In the rows, 128 means zero.
Each named move below is a turn or a mirror, shown by a few rows before and after it. Which moves, in which order, take the first row of each later pair to the second? The first pair is answered.
V:
[139 187 103 185 116 148 120 183 125 118 131 127 185  56 164 113 103 190
  82 157 126 178  91 115  99 124 185 169 131  97 112 142] |-> [115 150 138 175 116 154 138 177 136 138 186 136 189  65 144 103 108 171
  64 138 132 165 126  68 173 144 187 150 152  76 125 123]
[143 130 131 136 141 147 142 118 133 146 124 146 135 137 127 135 131 122
 114 137 152 138 120 116 117 128 114 123 141 123 127 128] |-> [145 129 127 136 141 143 143 117 131 145 123 148 134 136 127 136 132 121
 118 139 150 140 122 119 113 124 117 125 140 126 127 129]
[100 112  94  91 125 167 116 111 148 120 176 116 117 123 136 148 161 172
 101 159 137 162 140 151 105 123 156  98  84  94 137 184] |-> [100 107  96  85 124 166 117 114 152 125 182 115 116 122 133 144 160 169
 101 156 140 159 147 147 112 128 153  93  88  90 136 182]
B:
[ 94 120 132 151 137 123 111 125 125 129 126 116 133 135 116 127 112 150
 110 122 116 124 142 135 118 137 126 112 130 128 105 145] |-> [108 120 147 162 136 118 113 125 118 134 119 121 136 135 119 131 110 141
 115 117 116 114 137 135 117 138 126 124 124 137 104 142]
[111 132 109 126 144 117 114 124 130 122  98 125 109 144 134 133 128 153
 130 129 113 135 132 132 123 111 102 131 158 117 141 106] |-> [111 138 106 130 138 114 109 128 122 123  93 120 115 140 135 138 129 159
 133 128 110 135 115 140 113 110 113 137 148 121 127 122]
[123 129  98  93 131 117  83 122 200  49 126  98 115 141 106 126 142  98
 127 105 125 175 121 138  99 101 118 119 139 110 140 140] |-> [147 137 122 118 114 102  79 138 174  64 107  97 133 132 110 139 141  92
 150  93 117 163  85 155  77 101 138 154 116 128 114 147]
[ 91 149 116 133 126 165 145 106 119 130 154  82 155 113 114 142 154 132
  59 149 154 140 198 140 135 170 104 100 183 109 122 186] |-> [110 162 126 160 105 153 134 127  91 141 137  74 175 103 115 163 159 133
  79 136 146 133 145 161 102 162 138 137 158 121  82 210]
Z:
[ 93 129 105 112 133 137 114  99 156 107 111 124 114 129 134 110 128 118
 107 127 138 100 149 141 139 127  99 103 154 131 146 107] |-> [ 95 118 128 119 131 133 121  99 155 117 125 131 121 130 129 107 127 110
 108 117 142  96 155 128 161 136 104 107 153 132 148  99]
[104 139 139 136 137 119 117 114 129 152 106 125 131 115 112 114 161 118
 149 179 167 105 117 151 124 105 109  98 174 125 135  55] |-> [ 96 140 122 111 144 133 121 113 135 146 138 117 122 112 116 109 165 128
 130 180 177 137 130 142 133 104 120  75 174  99 142  71]
[123 124 136 125 157  94  98 104 131 137 135 111 107 125 124 123 125 130
 118 115 149 146 121 123 151 117 106 107 118 137 104 138] |-> [127 123 143 132 154  88 101 103 130 144 130 114 113 127 122 124 124 125
 123 113 148 137 116 125 156 122 106 113 118 146 101 128]
A:
[108 131 177 125 122 107 132 147 137 138  74 117 141 128 130 144 115 140
 134 153  95  99 129 158 112 130 143 132 141 181 136 132] |-> [100 142 125  87 137 124 130 143 149 113  94 108 121 124 140 135 117 163
 115 167 109 142 148 155 101 120 138 103 138 155 155 154]
[152 142  87 121 148 150 107 137 137 110 107 129 110 106 149 106 102 145
 137 169 133 166 148 155  84 103 110 119 114 127 123 135] |-> [148 124 145 174 129 120 108 139 124 141  80 137 136 117 126 121  97 116
 167 149 115 106 123 155 104 115 116 152 125 162  96 112]
[100 159  66 147 140 126 110  43 148  88  69 125 106 143 129  96 143 111
 138 184 138 109 130 127 105 158 101  72  90 141 146 140] |-> [152 166 114 174 134 124 123  57 128  99  57 133 120 137 148  93 141  89
 155 171 143 109 117 135  99 174 112 128  54 155 153 121]
Pairs:
(two moves a pair)
[162 148 164 115 148 155 124 134 129 117 124 145 139 127 140 100 116 129
 124 142 147 159 163 109 137 141 141  98 104 119 137 126] |-> [160 145 193 147 132 138 119 137 115 135 107 147 156 132 130 111 109 117
 142 130 133 121 142 117 140 144 148 117 107 140 116 119]
B then Z
[187 143 162 126 135 139 149 158 129 127 129 139 144 104 130 122 128 102
 141 135 126 178 121 130 115 137 145 166  86 107 165 118] |-> [141 141 105  89 147 148 141 144 151 110 147 126 124 108 125 120 129 133
 117 154 128 196 139 125 114 121 138 107 112  80 170 143]
A then A
[159 118  92  83 182 154 112 111 138  79 152 120 106 112 111 133 122 140
 114 172 139 181 188 110 155 123  72 112 120 106 162 119] |-> [ 97  97  97 103 170 127 104  93 143  97 146 123 118 124  73 150 114 139
 124 167 112 120 176 103 176 114  64  91 173 121 128 118]
A then A
[139 129 170 158 124 129 133 178 142 149 121 134 141 107 118 101  96 104
 176  85 179 109  99 121 116 105 133 114 125 146 131 129] |-> [152 144 148 151 133 137 128 176 145 137 104 128 130 107 135  97 101 118
 178  97 180 129  99 136  92  96 123 112 118 151 143 128]
Z then B
[130 169  26  83 128 120 172  80 122  85 100 120  95  90 143 154 163 115
 124 188 131  94 162 132 135 123 145  83  90  90 144 129] |-> [138 170  63 130 117  92 173  79 108  96  54 131 112  98 139 164 155  94
 154 182 115  39 138 149 125 127 131 120  97 135 134 100]
Z then Z
[ 74 123 103 105 114 129 105 131 123 154 172 100 137 121  98 147 139 156
 100 109 123 147  95 104 139 104 175  92 139  90  83 185] |-> [187 131 199 138 126 143 141 145 110 157 149 135 139 120 145 117 130 101
 123 100 154 160 127  96 162 143 156 183  74 118 148 112]
A then B
[ 78 131 102  70 132 142 139 111 174  99 192 146 115 127 116 121 138 167
  94 147 129 162 162  91 147 131 122  69 156  88 133 159] |-> [187 182 137 131 128 133 134 135 127  90  88 151 128 117 170 128 131 145
 153 151 131 160 102 160  50 124 120 181  85 154 131 138]
A then Z
[107 117 125 166 147 114 122 123 143 129  72 158 118 136 138 119 133 125
 126 160 124  89 147  96 142 128  79 122 154 151 150  95] |-> [140 126 141 172 148 119 124 128 132 132  69 164 121 135 153 115 133 117
 132 157 130 103 144 103 136 134  86 144 128 152 157  89]
A then A
[ 88 106  77  97 129 141 129  94 172 137 101 124 128 168  91 133 141 120
  92  90  91 104 147 119 113  89 108 115 196 140 131 108] |-> [184 148  96  96 142 167 137 124 146 123  80 123 122 153 148 118 142 113
 104  92 120 165 135 145  66  98 118 181 113 143 163 103]
V then A
[135 132 132 156 125 113 138 124 129 140  99 133 137 147 127 140 131 127
 150 129 125 116 110 145 109 120 146 150 128 136 130 114] |-> [108 129 102 122 141 126 140 110 145 128 121 128 120 151 121 132 128 140
 125 142 133 134 140 129 122 119 131 105 146 112 149 121]
B then B
[100 133 101  84 135 142 113  91 155 133 160 120 100 132 124 106 118 129
 121 155 120 132 164 112 136 129 112  81 155 100 150 126] |-> [145 167 106 126 119 123  97 113 119 138 101 107 119 125 141 129 120 136
 159 156 109 121  99 161  55 116 138 135 116 134 114 144]
V then B
[144 151 170 145 127 123 112 144  87 129 123 115 153 155 145 157 125  90
 171 127 119  98 134 103 138 141 147 150 109 130 113 117] |-> [149 177 122 129 149 136 106 135  99  93  89 111 134 158 161 150 119 108
 173 156 123 117 144 130  97 124 118 134 112 136 135 116]
B then V
[ 92 131 170 150 125  75 153 123 124 165 103 131 148 162 117 132 125  96
 145 108 117  67 145 102 184 171 111 132 176 128 164  69] |-> [ 95 181  58  87 129 111 124 150 112 136 133  83 132 136 141 148 140 169
 122 127 128 173  92 142  89 130 174  97 121  70 129 174]
A then B
[156 159 112 114 145 148 117 154 131 111 147 120 125  89 128 150 128 136
 138 132 123 188  85 139 109 138 180 163 101  98 119 156] |-> [109 145  81 102 146 144 110 143 143 105 154 116 125  99 108 157 131 153
 128 138 108 176  93 133 116 126 170 120 139  94 108 166]
A then A
[148 102 114 106 131 140 110 157 124 144 134 142 133 120 147 152 127 139
 111 109 145 160 144 129 152 131 145 122 107 116 116 124] |-> [158 112 126 131 127 127 108 158 112 147 104 146 138 120 149 158 122 133
 128 105 134 136 128 148 132 129 139 143 107 141 107 115]
B then Z
[ 64  85 187 143 156 133 149 110 165 141 132 197 121 169  92 132 109 101
 112 104  80  58 176  80 218 139  65  90 160  84 185  68] |-> [ 48 149  62 149 162 121  98 110 150  94  34 159 105 161 113 160 110 169
 139 147  55  72  94 178  66  79  65  82 161 115 136 128]
Z then B
[161 143 123  91 158 150 135 142 154 113 143 124 111 148 152  93 124 129
 101 150 151 159 161 113 146 120 114 132 128 106 184 130] |-> [181 146 165 140 144 119 133 144 136 125  90 135 131 152 151 103 120 106
 131 139 132 109 137 133 132 130 104 178 131 153 168  99]
Z then V
[176 135 159 141 132 144 153 122 133 109  97 147 130 136 139 113 115 108
 141 134 143 132 156 128 132 142 104 165 103 148 177  79] |-> [ 67 118  77 118 121 126 124 107 144 109 116 117 129 139  91 140 118 153
 126 142 109 106 127 130 122 112 116  82 171 130 116 139]
A then B
[179 162 159 126 140 152 135 159 120 157 158 155 131 141 169 118 122 111
 141 121 132 174 125 111 108 125 126 166  78 133 148 141] |-> [173 157 150 119 155 152 138 142 138 139 146 165 115 153 171 102 118 107
 133 135 134 167 156 105 116 124  90 149 105 143 175 113]
Z then B
[133 125 176 141 146 133 143 122 149 114 157 142 120 133 126 104 123 108
 122 137 147 114 178 101 151 157 120 153 132 141 146  70] |-> [110 120 177 165 130 108 132 121 140 126 136 138 136 140 109 120 121 112
 141 132 124  74 153 113 142 150 123 153 154 159 115  77]
B then Z
[103 107 140 117 136 140 132 126 158 151 157 124 127 103 123 128 108 121
 102 128 139 137 154 109 155 144 130  97 129 110 141 130] |-> [124 134 135 156 128 123 115 133 132 147  88 122 135 103 134 144 106 131
 136 134 121 115 102 156  90 129 133 137 115 151 115 132]
V then A
[ 81 127  76 175 133 104 126  90 154 143 157 148 139 128 120 114 164 136
  89 121 106  90 132 143 100 125 120 102 165 155 155 163] |-> [150 132 117 163 142 131 149 106 151 145 193 157 134 118 151  93 170 116
  80 110 137 142 158 124 121 148 130 137 110 132 197 147]
A then V
[109 127  93 109  97 134 119 114 135 107 116 129 132 132 149 122 152 149
 119 133 126 115 120 126 117 136 139 126 152 154 137 162] |-> [112 110 121 112  85 133 128 122 133 123 142 132 138 131 140 124 153 140
 116 116 128 113 120 107 141 147 155 134 140 143 129 164]
Z then B
[130 197 118 103 158  83 118 153 142 120  72 151 131 109 160 111 130 100
 152 123 154 150 142 140  92 136 110 124 106 141 155 120] |-> [ 79 175  96  73 156  90 118 147 159 125 127 137 128 107 133 116 136 116
 123 119 152 157 159 110 130 131 126  71 130 105 142 148]
A then Z
[ 72  96 149 148 115 103 123 116 128 150 119 141 130 145  96 130 123 109
 131 129 117  78 130 113 170 134 115  98 184 131 105 114] |-> [162 151 115  99 141 156 132 146 119 120 146 130 103 122 159 102 130 129
 113 143 162 201 140 128 118 133 139 121  93  92 154 141]
B then A
[144 158  97 117 147 136 131 154 123 117 114 122 120 122 158 132 138 143
 133 129 144 187  85 155  81 123 144 159  65 135 129 157] |-> [ 72 132  79  97 136 131 126 140 137 131 163 115 126 129 117 141 141 158
 111 122 128 167  93 129 123 120 158  99 112 109 100 181]
A then Z
[125 138  89 122 150 122 122 102 150  97  83 140 119 141 131 114 126 137
 123 159 129 120 145 152 110 113  90 110 151 152 157  97] |-> [107 129  74  94 128 130 114 129 135 116 156 114 136 125 114 132 138 160
 102 140 128 162 116 133 121 109 156  91 129  99 108 164]
Z then B
[153 114 130 137 112 153 135 174 120 125 108 125 149 113 149 111 161 107
 140 148 130 168  82 152 131 157  97 179 109 191  89 158] |-> [155 101 151 133 111 159 141 175 122 134 136 127 152 113 144 107 161  96
 131 139 135 174  94 134 161 167 105 180 106 177  95 152]
Z then Z
[121 122 174 137 128 111 140 142 131 132 162 136 138 138 139 133 134 119
 142 128 149  97 138 122 159 137 124 128 128 138 104 124] |-> [116 138 131 120 124 119 129 150 128 118 169 118 132 128 142 140 141 145
 136 137 148 123 117 137 126 121 145 113 117 120  90 162]
A then B
[145 176 156 188  89 115 125 125  72 167 159 126 110 111 105 163 155 130
 140 130 110 109  83 152 113 160 184  99 146 137  96 166] |-> [110 163 112 139 124 135 137  90 121 136 181 135  70 121 102 131 149 136
 102 156 127 132 165 124 153 158 131  37 189 113 155 138]
B then A
[156 102 166  90 150 173 128 150 140 149 202 128 117 142 140 139 135 125
 100 119 144 178 161  69 211 140 150 122 108 104 161 145] |-> [137 143 105 165 143 114  82 131 122 121  40 116 120 153 146 170 124 150
 163 156  97  97  86 172  83  95 105 146 151 193 107 139]
A then Z
[137 152 124 122 134 133 123 146 120 131 156 152 124 122 144 123 140 130
 122 142 134 169 122 139  97 125 155 153  94 113 130 140] |-> [142 154 125 139 132 125 120 142 116 130 126 155 127 125 147 130 138 126
 136 146 127 153 112 154  84 122 145 163  98 132 124 134]
Z then Z
[162 113 150 164 162 116 162  99 107 122  80 161 120 117 131 127 152  95
 139 120 151  90 178  96 153 159  99 156 166 125 190  99] |-> [137 117  96 126 175 132 156  87 126 101  95 149 101 117 131 120 154 121
 116 135 155 119 197  93 143 143  91 113 182  98 199 120]
Z then V
[124 127 142 135 131 117 113 131 103 118 104 144 147 114 140 140 121 128
 134 136 136  84 121 145 121 143 104 151 119 154 124 103] |-> [139 129 155 132 129 124 116 145  94 125 121 142 153 108 147 140 120 125
 132 126 142  98 116 143 125 148 122 163 102 143 121 109]
Z then A
[189 166 126 145 130 126 117 145 106 118  76 117 118 122 173 125 122 112
 149 154 149 152 100 172  59 115 131 179  84 157 137 118] |-> [145 153  76  89 159 150 122 119 152  92 109 120  82 128 168  99 120 127
 110 172 160 179 169 143  97 115  98 109 124 127 184 113]
B then B
[128 139 160 127 121 130 125 180  97 148 129 142 147 115 133 154 137 116
 133  95 126 139  95 151  90 139 161 150  84 137 102 137] |-> [128 134 162 116 121 136 132 182  99 153 151 143 148 113 132 150 137 119
 122  90 130 149 103 141 109 142 168 142  83 124 108 138]
Z then Z
[119 118 120 113 150 138 159 105 193 142 180 127 134 121 112 110 140 130
 103 155 137 178 125 129 156 132 136 102 124  98 118 133] |-> [154 149 120 157 145 121 143 111 169 131  99 128 139 119 130 121 135 128
 141 168 123 153  83 183  86 120 131 153 102 144 106 121]
A then Z
[139 170  75  88 148 182 150 112 100  91  58 121 100 144 152  65 114 157
 117 178 166 199 162 152  76 119  65  97 110 127 187  96] |-> [ 91 132  84  53 124 192 151 129  97 124 168 107 120 135 115  79 124 165
  82 141 166 223 162  97 148 128 128  51 113  59 153 150]
Z then B
[ 98 126  87 161 129 124 111 114 148  73  77 125 124 137 102 130  93 147
 122 140 128 126  82 149  93 107 141 120 146 127 120 143] |-> [108 127  82 150 141 132 119 116 153  62  79 128 110 137 113 119  96 149
 117 146 136 146  98 145  93 112 132 120 138 123 140 136]
B then A
[130 136 144 162 103 115 124 144 114 144  95 127 146 128 136 144 126 132
 147 130 119 103  97 132 106 120 131 146 129 142 118 128] |-> [146 138 154 154 100 125 128 151 110 149 121 124 153 121 142 142 133 130
 144 119 123 125  99 121 114 125 151 152 107 124 122 141]
Z then A
[157 154 153 125 119 165 127 146 106 127 135 121 105 106 147 147 137 152
 101 129 169 143 131 176 131 144 154 121  98 137 139 125] |-> [153 152 169 151 117 150 129 140 103 134 104 128 110 115 141 151 131 143
 117 126 156 107 125 184 130 146 139 133 114 164 132 104]
V then Z
[139 127 158 124 129 128 133 135 152 134 156 128 142 124 112 113 132 120
 114 112 137 145 103 104 150 135 164 129 107 108 117 113] |-> [107 145 100 129 140 121 108 122 163 109 113 115 132 133 108 120 133 147
 125 138 120 130  89 135 101 116 137 105 137 127 105 124]
Z then A
[111 138  79  90 114 132 100  98 128 119 149 119 110 133 134 109 134 172
 120 153 126 167 150 144 103 131 137 106 151 118 137 140] |-> [117 140 106 132  91 109  91 116 100 141 125 113 135 131 121 128 135 163
 143 137 110 131 103 163  85 133 161 143 143 143  97 147]
B then A
[122  99 180 144 119 102 133 107 117 159 155 157 154 125 107 133 123 104
 120 111 137 100 141 117 182 141 139 141 125 133  98 134] |-> [151 118 166 151 142 111 136  91 131 130  99 171 132 129 130 114 114 100
 132 135 147 103 162 145 154 135  90 157 122 161 139  96]
V then B
[137 126 165 130 143 131 154 125 130 131 140 131 123 126 108 149 131 117
 134  91 136 144 126 112 130 137 171 119 137 123 105 132] |-> [127 144 124 127 148 128 138 113 132 113 109 121 111 125 113 151 131 135
 139 111 127 144 118 136  89 118 154 105 148 134 104 140]
Z then A
[156 112 128  99  96 158 144 141 120 101 152  86 150 148 131 128 112 123
 109  70 130  92 124  78 180 115 120 173  83  93 135 119] |-> [181 126 125 106 106 155 142 136 123  86 109  93 139 148 149 120 108 118
 119  88 137  94 132  95 152 109  91 192  76 113 155  94]
V then B
[182  86 111 118 149 124 131  95 132 119 103 166 116 135 120 113  98 109
 123 137 146 128 130 156 129 111  72 146  82 145 184  76] |-> [159  84  83  99 157 129 127  87 148 110 113 156 108 137 115 115  99 127
 112 146 147 135 138 156 131 101  67 118  96 133 184  89]
A then A
[104 145 129  84 159 115 138 118 145 119  75 103 104 139 110  69 140 120
 145 146 113  53 117 119  67 137 136 148 117 167  99 133] |-> [ 93 141 119  74 166 118 142 108 158 112  86 105  94 139 110  61 139 122
 137 152 114  59 135 109  75 138 125 129 128 161 111 130]
B then B
[115  76  97 149  89  75 111 104 168 140 146 118 103 118 105 111 119 128
 123 134  86  24 159  89 137 149 116  80 136 161 151  99] |-> [182 128  52 106 100 118 106 136 151 117 164  94  87  91 153 109 132 163
 113 145 118 136 135 114  67 136 163  99  49 122 162 155]
A then B
[ 96 115  91  92 141 145 136  84 133 136 139 124 106 139 128 112 129 147
  81 120 118 158 147 108 113 141  95 103 138 108 139 128] |-> [130 131 125 145 126 120 131  93 109 144  73 132 127 139 135 124 126 129
 122 114 104 117 104 141  76 138  90 161 124 161 122 109]
Z then V
[109 129  91 123 133 112 109  98 172 136 173 115 133 124 113 146 138 162
 118 117 148 147 103 133 144 101 117  96 160 105 114 146] |-> [137 142 123 171 120  90 104 105 149 144 126 120 149 123 121 154 131 145
 149 113 132 111  67 159 116 108 115 145 146 145  98 135]
Z then V
[ 92 119 131 116 130 105 190 108 115 129 130  86 124 126 103 134 131 156
 141 147  97  84 129 166 135 101 125 118 177 152 119 152] |-> [162 122 183 114 139 128 214 128 103 133 159  98 126 115 135 113 133 130
 139 133 129 130 150 149 154 128 138 163 120 137 156 133]
A then Z
[139 120 147 122 139 144 144 121 148 135 144 135 113 128 129 113 122 104
 114 120 137 125 173 102 164 133  95 129 138 117 178  90] |-> [130 136 100 100 152 148 133 118 156 115 134 122  99 119 139 114 126 126
 107 138 139 148 170 117 132 116  92 109 137 108 180 110]
Z then Z
[131  97 108 133 132 154 121 117 133 130 137 187 143 113 130 134 135 141
 121 152 172 147 159 171 146 132 153 206 149 120 133 110] |-> [121  91 117 147 124 144 120 115 128 140 134 185 153 115 118 141 136 136
 125 147 165 124 148 169 149 132 154 208 161 129 115 111]
B then A
[163 137  98 128 134 153 131 142 124 146 149 116 135 131 167 122 130 119
 124 117 154 162 139 127 126 131 143 138  94 109 136 125] |-> [ 84 112  87 147 123 124 120 119 139 157 132 117 140 145 121 135 127 124
 129 121 129  99 134 125 149 119 125 102 161 129 102 120]
Z then A
[136  90 174  94 148 135 125 132 118 172 154 108 114 127 152 131 126 118
 118 131 136 153 152 106 169 188 132 132 123 107 119 140] |-> [129 115 109  75 156 141 110 129 124 146 131  95  98 126 166 133 129 148
 115 154 137 181 140 131 121 167 126 111 123 103 118 165]
Z then Z
[138 135 133 121 131 114 114 115 118 117  91 138 139 130 109 131  94 111
 134 140 108 107 143 141  99 113 110 124 158 162 134 111] |-> [149 139 124  92 143 135 124 116 125 105 124 138 123 126 123 115  98 117
 115 142 131 150 168 124 117 122 109 109 145 132 160 116]
V then A
[129 140 117 108 127 135 140 127 137 112 158 108 118 115 133 130 142 134
 113 131 150 166 140 126 143 115 140 109 117  89 144 158] |-> [152 140 171 168 115 109 139 127 121 132 102 124 136 125 132 138 131 109
 151 119 133 105 114 144 132 123 127 161 120 138 131 125]
Z then V
[146 153  92 103 123 146 116 143 114 127 162 105 131 119 132 143 137 161
 116 134 128 185 105 129  93 126 168 122  93  89 101 178] |-> [131 115 172 151 100 114 122 143 103 168 162 123 164 130  99 154 133 119
 136 106 112 112  98 103 150 149 173 148 114 120  80 144]
A then V
[119 104 153 154 108 108 118  98 135 121  88 109 156 158  97  95  87 136
 151 110 129  67 128 135 168  97  81 117 158 156 136 105] |-> [106 116 115 138 121 116 112  89 147 101  84 102 144 157  96  90  87 151
 146 123 134  84 137 139 152  87  70  96 164 149 141 112]
V then B
[114 121 129 190 146  85 119 118  99 126  98 108 137 141 108 142  82 139
 116 109 138  91 116 143 128 146 112 159 179 207 106 107] |-> [ 75 118  73 147 155  98 112 108 120 109 126  95 115 144 102 139  84 168
  90 122 141 119 131 135 129 133 114 103 202 179 107 131]
B then B
